In the rows, 128 means zero.
Named turns come first, each shown by rows before and after it. Which turns, in which order, take the first row of each pair that follows to the second? Write the first one first, as in the answered first pair.
fodin:
[ 83 134 130 158 120 130 111 125  76  98 162 127 123 115] |-> [106  97 141 112 144 126 158 112  89 113 152 170 130 102]
[134 137 131 123 112 121 127 106 134 110 139 126 134 160] |-> [146 112 126 116 140 123 146 138 154 144 120 139 136 126]
[168  96 135 105 137 147 133  98 141 140 127 143 127 133] |-> [152 119 119 154 135 154  94 144 146 153 120 106 121 116]
[138 153 109 138 162 186 127 146 125 177 114 156 105 125] |-> [125 181 114 144 129 183 106 107 103 139 135 140 102 161]
lato:
[132 112 146  92 128 114 160 112 128 115 140 147 124 132] |-> [126 115 145  92 128 108 163 119 132 116 138 146 125 129]
[120 139 122 150 136 171  84  99 111 122 142 122 105 135] |-> [108 129 129 150 131 156  83 103  98 115 146 128 103 126]
[109 125 135 154  96  94  83 127  93  99 142 117 124 128] |-> [ 97 138 130 152 101  82  91 145 111 103 135 112 126 125]
kenim:
[103 123 149 119 125  81 116 136 100  81 131 163 125 100] |-> [ 92 141 146 126 123  85 110 140 102  78 131 157 123 105]
[104 154 137 112 123 118 148 117 121 122 124 142 121 141] |-> [113 137 139 106 126 115 155 114 121 124 124 147 124 138]
[178 128 115 157 137 140  88 140 161 129 142 103 148 154] |-> [184 124 116 153 139 141  93 134 162 127 143 105 149 158]

Each pair is two turns apart.
[ 83 139 117 189 111 102 116 132 116 105 130  99 115 130] |-> [114 140 124 145 109 112 148  74 131  90 136 113 128 177]
kenim, kenim
[109 109 137 115 137 104 149 136 129 136 125 157 127  91] |-> [102 127 141 113 113 100 138 101 110 105 142 150 125 121]
fodin, fodin
[117 123 124 122 104 112 143 127 114 113 122 123  96 135] |-> [116 138 117 122 109 114 147 135 132 119 116 117  98 141]
lato, lato
[171 129  90 112 151 116 141 108 196 120 113  99 164 193] |-> [163 144  86 129 142 116 123 113 193 114 117  83 160 198]
fodin, fodin
[160  94 133 101 129 124 141 106 144 122 131 139 143 147] |-> [133 104 123 156 116 119  89 152 126 122 133 103 132 121]
kenim, fodin
[137  92 140 116  94  70 100  89 137  95 135 117 156 153] |-> [138  73 131 114 127  62 124 144 166 133 111 128 160 112]
lato, fodin
[160 132 139 117 137 147 143  73 124 132 134 136 117 175] |-> [131 105 155 115 125 109 138  80  89 115 146 153 111 149]
lato, lato
[117 124 149 144  97 139  99  85  71  97 159 129 109 135] |-> [127  74 152 109 144 119 156 134 106 145 126 172 117  79]
fodin, lato
[120 114 136 148 113 108 105 127 106 130 143 138 120 108] |-> [127 111 142 118 122 109 134 106 114 130 141 162 124 117]
kenim, fodin
[126 156 128 154 118 154  94 105 108 107 144 117 114 142] |-> [164 106 131 115 158 156 145 117 138 145 120 156 127 115]
kenim, fodin
[141 103 147  84 163 144 180 114 114 153 114 188 121 113] |-> [104 205 114 162 132 173 104 141 127 138 118 104 111 149]
fodin, kenim
[105 106 133  83 158 116 154 159 120 111 106 171 124 108] |-> [ 91 135 138  89 125 111 132 120  96  72 129 153 119 148]
fodin, fodin
[143 146 135  93 158 179 128 132 114 142  98 138 130 141] |-> [145 118 141  98 156 175 120 132  91 142 103 148 126 126]
lato, kenim
[143  87 130 139 126 128 102 128 125 134 125 116 130 105] |-> [126  97 135 137 111 109  99 122 114 115 133 114 128 113]
fodin, lato
[146  82 129 160 112  98  94 140 116 113 149  93 129 119] |-> [157  77 144 108 116  95 139  94 119 103 152 132 133 140]
kenim, fodin
[134  95 129 100 104 101 141 124 135 120 135 125 151 136] |-> [137 108 114 127 116 115 126 162 153 142 122 103 150 122]
fodin, lato
[120  47 120 144 140  80 118 149 148 108 157 140 137 100] |-> [ 95  97 112 159 112  72  98 137 149  79 168 107 136 137]
lato, fodin
[140 149  85 157 111  85 101 173 188 118 114  51 158 173] |-> [170  98  94 112 149  83 158 180 209 152  94  99 168 144]
fodin, fodin
[165  89 124 118 139 135 145 108 142 127 123 143 140 126] |-> [149 111 110 167 130 144 101 140 135 130 125 106 133 117]
fodin, lato
[105 140 112 126 139  67 155 180 138 137 102 127 145 121] |-> [111 134 123  96 131  62 175 140 129 118 110 146 149 142]
fodin, fodin
[ 80 155 123 134 116  91 127 153 127 114 129 124 120 126] |-> [ 91 135 124 122 135  91 147 166 140 132 118 138 123 108]
fodin, fodin
[120  86 108  98 116  54 141 150 182 100 125 122 162 123] |-> [ 91 118 102 126 112  58 117 176 178 102 124 104 152 114]
kenim, kenim
[166  99 107 129 137 135 136 149 169 144 117 104 151 131] |-> [146 119 103 148 135 137 119 165 167 145 116  92 144 125]
kenim, kenim
[167 104 130 115 130 147 139  89 120 121 124 137 138 146] |-> [144  77 136 133 127 122 125 119  94 123 126 142 130 105]
lato, kenim
[107 138 127  99 128  88 127 134 136 135 130 135 141 174] |-> [127 144 123 101 131 113 127 119 143 139 129 130 143 187]
lato, lato
[155  91 127 144 105 155 102  82 117 111 141 117 106 115] |-> [151  92 119 162 114 159  93 111 125 125 133 108 105 100]
fodin, fodin
[128 144 135 110 126  88 156  93 190 119 133 149 154 161] |-> [153  93 142 110 138  89 158  98 179 134 131 162 158 136]
lato, kenim
[126 124 146 113 132 160 118 104 101 114 145 172 101 122] |-> [118 119 138 132 149 158 114 152 116 139 131 164 101  91]
fodin, lato
[199  76 119 176 125 164 116 119 156 116 115  91 138 137] |-> [204  66 124 159 127 162 131 105 156 112 116 104 141 142]
fodin, fodin
[139 123 117 128 126 139 146 126 133 122 145 142 122 115] |-> [133 132 118 133 118 138 136 118 126 112 151 135 119 124]
fodin, fodin
[183 114 108 140 136 159 132 147 122 153 111 121 118 119] |-> [167 143 103 155 132 165 120 152 122 151 111 109 113 124]
kenim, kenim
[121 177 147 173 127 127 100  96  97 105 159 113 104 140] |-> [146 102 159 133 171 113 157 121 107 145 137 172 111  83]
fodin, kenim
[157 110 101 146 131 106 126 154 174 110 125  85 130 126] |-> [168  92 110 117 138 100 152 133 174 108 125 109 133 130]
fodin, fodin
[161 105 125  88  96  94 129  94 127  98 147 115 136 170] |-> [149  74 125  92 104  64 133 131 127 110 141 121 137 133]
kenim, lato
[127 123 124 181 116 127  78 147  91 106 140  92 130 115] |-> [144 155 124 148 108 142 100  92 107  87 146  95 137 169]
kenim, kenim
[125 166 137 135 112 143 106 114 128 135 131 103 129 151] |-> [143 134 148 116 109 138 117  89 117 126 139 120 133 155]
kenim, lato
[181 114 107 152 117 133 110  93 136 136 142 116 124 169] |-> [153  86 122 150 104  99 106  99  98 121 153 132 117 144]
lato, lato
[138 135  99 128 144 146 103 147 165 156 111 119 153 140] |-> [150 134 107 125 128 159  91 103 141 135 128 121 151 163]
lato, fodin
[100 145 116 123 106 145  91 102  67 114 146 131 120  86] |-> [100 118 122  86 131 120 138 120  88 131 130 166 127  63]
fodin, lato
[154 163 126 150 147 159 125 148 152 159 106 113 178 139] |-> [156 157 143 139 118 156 115  87 109 120 134 123 175 169]
fodin, lato
[113 108 131 169 130 126  95 183 114 139 123 116 141  95] |-> [114 132 146 128  94 116 112  93  95  85 152 129 144 163]
lato, fodin
[109 146 126 153 105 157  94 111 107 114 144 103 119 131] |-> [130  98 142  95 128 140 152  91 112 125 137 158 129 117]
lato, fodin
[157 132 138 113 119 177 162 132 172 123 146  87 161  96] |-> [158 131 138 134 109 189 137 128 153 119 154  77 156  95]
lato, fodin
